In the rows, 100 means zero.
A single turn carries every row of the set below to another of its rows. Some are shown first; where does it send the rows asked next?
q_215: [91, 88, 88, 103, 103, 110, 107, 100, 96, 98, 89, 118, 105, 89, 99, 116, 122, 105, 105, 129, 106, 100, 107, 104, 119, 77, 58, 76, 75, 100, 129, 124, 117, 112, 64, 100, 121, 94, 90]
q_729: [103, 119, 79, 88, 86, 93, 107, 81, 106, 132, 84, 115, 118, 87, 109, 108, 115, 100, 69, 103, 105, 107, 93, 109, 105, 82, 105, 108, 87, 109, 92, 99, 83, 110, 93, 127, 96, 100, 112]
q_392: [90, 80, 98, 84, 94, 107, 95, 110, 64, 84, 85, 115, 97, 79, 74, 115, 104, 101, 107, 99, 127, 105, 117, 96, 122, 102, 71, 81, 96, 73, 100, 87, 90, 105, 73, 71, 118, 98, 79]
q_193: [91, 107, 91, 84, 89, 101, 112, 108, 122, 114, 83, 115, 117, 83, 106, 129, 116, 93, 90, 114, 98, 99, 92, 86, 112, 104, 117, 112, 91, 102, 81, 79, 88, 123, 105, 118, 103, 89, 109]
q_365: [107, 91, 91, 112, 114, 123, 93, 89, 98, 105, 110, 115, 116, 109, 112, 121, 135, 102, 104, 122, 93, 84, 98, 96, 105, 69, 76, 85, 94, 100, 126, 95, 114, 95, 65, 87, 129, 92, 79]
q_974: [79, 80, 93, 106, 101, 97, 105, 82, 62, 81, 82, 102, 98, 100, 93, 111, 98, 111, 105, 103, 124, 95, 89, 94, 120, 98, 72, 124, 99, 89, 98, 73, 79, 106, 84, 67, 127, 98, 88]
q_346: [112, 106, 96, 93, 103, 97, 76, 96, 74, 131, 102, 110, 84, 104, 100, 85, 98, 116, 107, 96, 72, 137, 70, 104, 84, 102, 96, 133, 97, 110, 107, 113, 103, 101, 91, 82, 108, 105, 77]
q_521: [94, 61, 115, 111, 110, 88, 88, 81, 83, 86, 80, 109, 105, 89, 72, 92, 119, 71, 121, 91, 89, 96, 82, 101, 138, 78, 82, 123, 121, 106, 99, 94, 102, 102, 77, 102, 116, 82, 87]
q_13: [81, 116, 94, 102, 85, 68, 101, 81, 109, 102, 124, 83, 88, 118, 75, 127, 106, 65, 96, 88, 91, 93, 109, 100, 120, 93, 115, 128, 102, 96, 100, 94, 103, 120, 91, 108, 104, 99, 84]
q_64: [92, 124, 95, 112, 103, 75, 88, 74, 101, 93, 108, 103, 108, 126, 89, 107, 99, 70, 80, 77, 103, 97, 117, 101, 114, 81, 123, 104, 110, 87, 96, 98, 93, 113, 82, 109, 94, 100, 84]
q_882: [99, 128, 71, 91, 104, 101, 115, 98, 121, 125, 83, 105, 116, 95, 110, 99, 114, 82, 76, 132, 110, 113, 94, 105, 102, 90, 100, 103, 100, 103, 90, 98, 80, 98, 106, 109, 110, 108, 100]
q_832: [102, 122, 78, 100, 120, 98, 114, 91, 107, 142, 88, 127, 108, 97, 99, 92, 109, 93, 84, 116, 83, 96, 94, 103, 114, 102, 101, 94, 82, 105, 83, 89, 113, 116, 110, 113, 103, 114, 97]
q_337: [93, 85, 110, 93, 81, 111, 106, 81, 88, 85, 81, 109, 103, 86, 80, 114, 103, 116, 109, 88, 140, 103, 105, 110, 119, 104, 72, 96, 101, 85, 114, 85, 78, 104, 78, 62, 109, 93, 94]
q_443: [108, 101, 106, 99, 125, 88, 73, 109, 95, 105, 106, 104, 79, 93, 95, 86, 110, 113, 106, 90, 91, 117, 80, 122, 81, 113, 87, 124, 118, 93, 115, 137, 124, 105, 100, 83, 102, 102, 71]
q_181: [96, 107, 95, 100, 97, 96, 126, 93, 122, 128, 94, 103, 106, 92, 110, 113, 108, 81, 73, 124, 104, 108, 95, 101, 105, 107, 101, 121, 76, 103, 89, 99, 92, 121, 106, 126, 111, 96, 105]
q_202: [100, 78, 103, 96, 82, 104, 100, 102, 60, 85, 90, 112, 93, 106, 96, 117, 106, 112, 113, 77, 116, 105, 95, 90, 110, 112, 66, 97, 114, 89, 103, 78, 76, 104, 79, 67, 128, 92, 82]
q_414: [109, 104, 91, 103, 124, 94, 63, 103, 92, 110, 111, 113, 76, 108, 94, 100, 104, 106, 114, 84, 98, 118, 82, 115, 75, 108, 92, 119, 127, 97, 107, 133, 106, 111, 92, 83, 111, 103, 62]
q_98: [108, 78, 110, 111, 134, 117, 87, 98, 83, 103, 90, 101, 98, 93, 59, 101, 130, 70, 119, 96, 106, 87, 95, 108, 132, 81, 82, 98, 112, 109, 112, 69, 118, 95, 78, 88, 96, 84, 76]
q_517: [68, 119, 101, 103, 103, 82, 114, 93, 103, 90, 108, 89, 103, 115, 86, 134, 110, 73, 89, 96, 96, 87, 114, 85, 101, 88, 121, 108, 96, 96, 85, 99, 108, 129, 84, 104, 98, 80, 84]
q_665: [84, 78, 70, 113, 110, 99, 105, 70, 85, 81, 90, 113, 97, 94, 123, 116, 119, 100, 113, 114, 100, 81, 96, 112, 104, 90, 55, 106, 99, 112, 124, 104, 107, 122, 74, 98, 129, 90, 89]
q_478: [114, 97, 76, 88, 87, 86, 99, 117, 87, 102, 101, 93, 83, 103, 113, 116, 92, 77, 105, 92, 102, 103, 106, 125, 118, 132, 103, 91, 117, 95, 89, 90, 113, 123, 93, 104, 70, 90, 104]
q_483: [89, 139, 87, 100, 103, 74, 94, 88, 101, 111, 110, 107, 96, 127, 60, 117, 104, 84, 105, 93, 102, 81, 99, 103, 115, 89, 111, 103, 109, 90, 96, 92, 114, 113, 106, 80, 96, 112, 78]
q_246: [80, 126, 75, 100, 111, 72, 100, 88, 105, 103, 103, 85, 96, 117, 76, 99, 107, 59, 77, 98, 89, 98, 120, 108, 115, 79, 111, 111, 113, 102, 99, 94, 100, 104, 84, 94, 104, 110, 82]
q_270: [113, 105, 101, 93, 110, 94, 82, 100, 86, 115, 111, 111, 86, 95, 104, 89, 99, 118, 107, 87, 78, 128, 70, 103, 78, 113, 93, 124, 109, 89, 118, 123, 112, 98, 92, 76, 111, 108, 71]
q_904: [96, 101, 75, 95, 88, 90, 99, 109, 106, 90, 106, 86, 104, 95, 108, 130, 95, 76, 118, 103, 110, 92, 107, 111, 135, 120, 109, 97, 98, 111, 82, 92, 120, 116, 93, 108, 76, 70, 110]
q_747: [106, 121, 57, 94, 84, 79, 89, 108, 91, 95, 100, 89, 94, 95, 101, 111, 103, 74, 105, 111, 114, 105, 115, 128, 117, 118, 88, 88, 121, 105, 91, 86, 99, 97, 99, 92, 76, 103, 100]
q_97: [104, 81, 93, 100, 97, 117, 108, 75, 106, 84, 92, 110, 110, 84, 110, 109, 126, 107, 92, 102, 102, 88, 111, 111, 103, 71, 59, 96, 92, 97, 120, 115, 114, 111, 58, 103, 126, 96, 102]
q_413: [99, 94, 121, 77, 101, 120, 86, 102, 96, 110, 123, 90, 83, 108, 83, 121, 122, 123, 109, 98, 102, 142, 106, 101, 87, 106, 99, 103, 89, 113, 96, 127, 112, 97, 107, 75, 109, 85, 77]
q_121: [104, 74, 102, 126, 115, 86, 95, 76, 83, 91, 70, 104, 108, 92, 91, 99, 127, 83, 132, 105, 112, 97, 86, 94, 130, 79, 67, 126, 111, 107, 103, 78, 109, 105, 98, 115, 112, 100, 93]
q_570: [85, 118, 98, 79, 100, 83, 100, 81, 100, 101, 112, 79, 98, 133, 86, 109, 106, 70, 91, 88, 86, 91, 112, 102, 106, 80, 128, 122, 106, 89, 96, 107, 113, 115, 90, 106, 110, 90, 80]
q_753: [125, 68, 104, 88, 115, 110, 72, 121, 104, 112, 124, 106, 83, 108, 91, 112, 119, 98, 90, 87, 77, 138, 97, 98, 93, 112, 91, 106, 93, 121, 111, 120, 115, 105, 102, 87, 92, 94, 96]
q_85: [106, 80, 126, 123, 108, 100, 97, 74, 92, 91, 87, 106, 103, 90, 75, 87, 122, 82, 120, 84, 96, 108, 105, 98, 140, 79, 75, 100, 106, 95, 115, 79, 107, 105, 71, 110, 92, 102, 98]
q_646: [107, 112, 77, 90, 88, 92, 88, 102, 93, 84, 94, 103, 101, 97, 100, 114, 88, 78, 88, 96, 126, 93, 104, 145, 121, 116, 96, 97, 102, 107, 98, 99, 96, 114, 93, 101, 64, 84, 111]
q_205: [113, 81, 110, 74, 111, 112, 71, 108, 92, 106, 128, 91, 91, 115, 86, 113, 120, 105, 92, 86, 92, 134, 105, 97, 86, 106, 93, 107, 87, 117, 104, 131, 114, 97, 108, 79, 103, 84, 84]
q_994: [106, 76, 120, 107, 102, 94, 91, 85, 78, 102, 75, 97, 99, 105, 77, 84, 128, 89, 127, 86, 86, 103, 95, 97, 142, 73, 70, 123, 103, 122, 114, 86, 114, 101, 89, 111, 120, 90, 90]
q_831: [102, 83, 106, 98, 105, 97, 87, 91, 90, 96, 88, 111, 110, 86, 59, 97, 122, 77, 134, 98, 96, 107, 97, 87, 149, 65, 79, 99, 99, 93, 115, 90, 112, 94, 77, 111, 112, 101, 82]
q_196: [127, 68, 105, 82, 112, 119, 78, 115, 112, 104, 124, 104, 88, 107, 98, 112, 106, 99, 101, 93, 76, 136, 108, 104, 93, 103, 99, 107, 94, 117, 105, 120, 135, 101, 92, 86, 113, 95, 87]
q_547: [85, 71, 105, 103, 80, 86, 94, 96, 58, 87, 76, 115, 97, 85, 95, 117, 112, 114, 104, 102, 117, 100, 102, 106, 117, 112, 70, 99, 108, 94, 93, 90, 81, 112, 78, 64, 117, 81, 92]
q_253: [109, 82, 127, 94, 111, 114, 85, 125, 100, 112, 114, 110, 70, 98, 70, 119, 128, 105, 104, 92, 79, 144, 89, 101, 96, 112, 93, 107, 106, 114, 104, 103, 110, 110, 102, 92, 87, 105, 92]
q_305: [96, 119, 97, 83, 93, 99, 121, 105, 121, 134, 84, 105, 103, 104, 114, 116, 122, 106, 89, 123, 108, 110, 78, 105, 106, 101, 109, 108, 97, 98, 97, 105, 83, 120, 112, 123, 98, 95, 104]
q_565: [109, 86, 120, 86, 113, 108, 74, 118, 101, 116, 122, 102, 83, 110, 74, 119, 135, 109, 96, 89, 88, 141, 88, 93, 90, 106, 91, 109, 95, 116, 110, 119, 96, 102, 114, 85, 89, 95, 87]
q_159: [107, 104, 80, 86, 76, 93, 94, 103, 96, 88, 117, 89, 93, 90, 110, 130, 101, 71, 105, 105, 121, 94, 109, 123, 113, 134, 93, 103, 108, 93, 80, 91, 101, 112, 108, 112, 88, 90, 104]
q_206: [109, 122, 62, 78, 101, 105, 93, 105, 86, 96, 110, 101, 99, 99, 101, 110, 95, 93, 99, 109, 116, 75, 98, 131, 110, 114, 87, 88, 102, 93, 69, 101, 127, 99, 109, 93, 88, 100, 102]
q_269: [93, 79, 98, 110, 116, 118, 111, 97, 98, 86, 88, 113, 96, 108, 116, 110, 126, 106, 101, 111, 109, 88, 92, 118, 102, 90, 50, 92, 97, 113, 124, 130, 106, 116, 76, 104, 131, 82, 86]
q_179: [95, 78, 98, 117, 93, 100, 107, 78, 96, 91, 90, 120, 116, 100, 120, 116, 125, 99, 110, 128, 97, 93, 82, 104, 105, 77, 63, 98, 96, 109, 117, 130, 105, 108, 70, 97, 132, 77, 94]
q_383: [97, 83, 93, 96, 93, 111, 94, 106, 68, 120, 87, 99, 99, 88, 86, 121, 126, 129, 100, 105, 127, 97, 108, 107, 122, 97, 74, 88, 93, 103, 99, 70, 98, 93, 79, 57, 113, 85, 89]
q_150: [116, 101, 105, 97, 118, 99, 60, 121, 80, 108, 93, 97, 80, 102, 102, 80, 104, 114, 103, 112, 97, 122, 86, 131, 91, 107, 81, 134, 102, 111, 96, 127, 120, 107, 106, 90, 97, 98, 86]
q_201: [117, 103, 114, 92, 109, 89, 75, 109, 81, 117, 96, 95, 87, 90, 99, 76, 104, 123, 106, 100, 83, 130, 81, 117, 92, 111, 86, 134, 102, 98, 108, 124, 123, 95, 104, 80, 99, 103, 85]

q_832 goes to q_98
q_521 goes to q_159
q_747 goes to q_215
And these:
q_337 goes to q_729
q_443 goes to q_205
q_193 goes to q_121
q_994 goes to q_478
q_414 goes to q_413

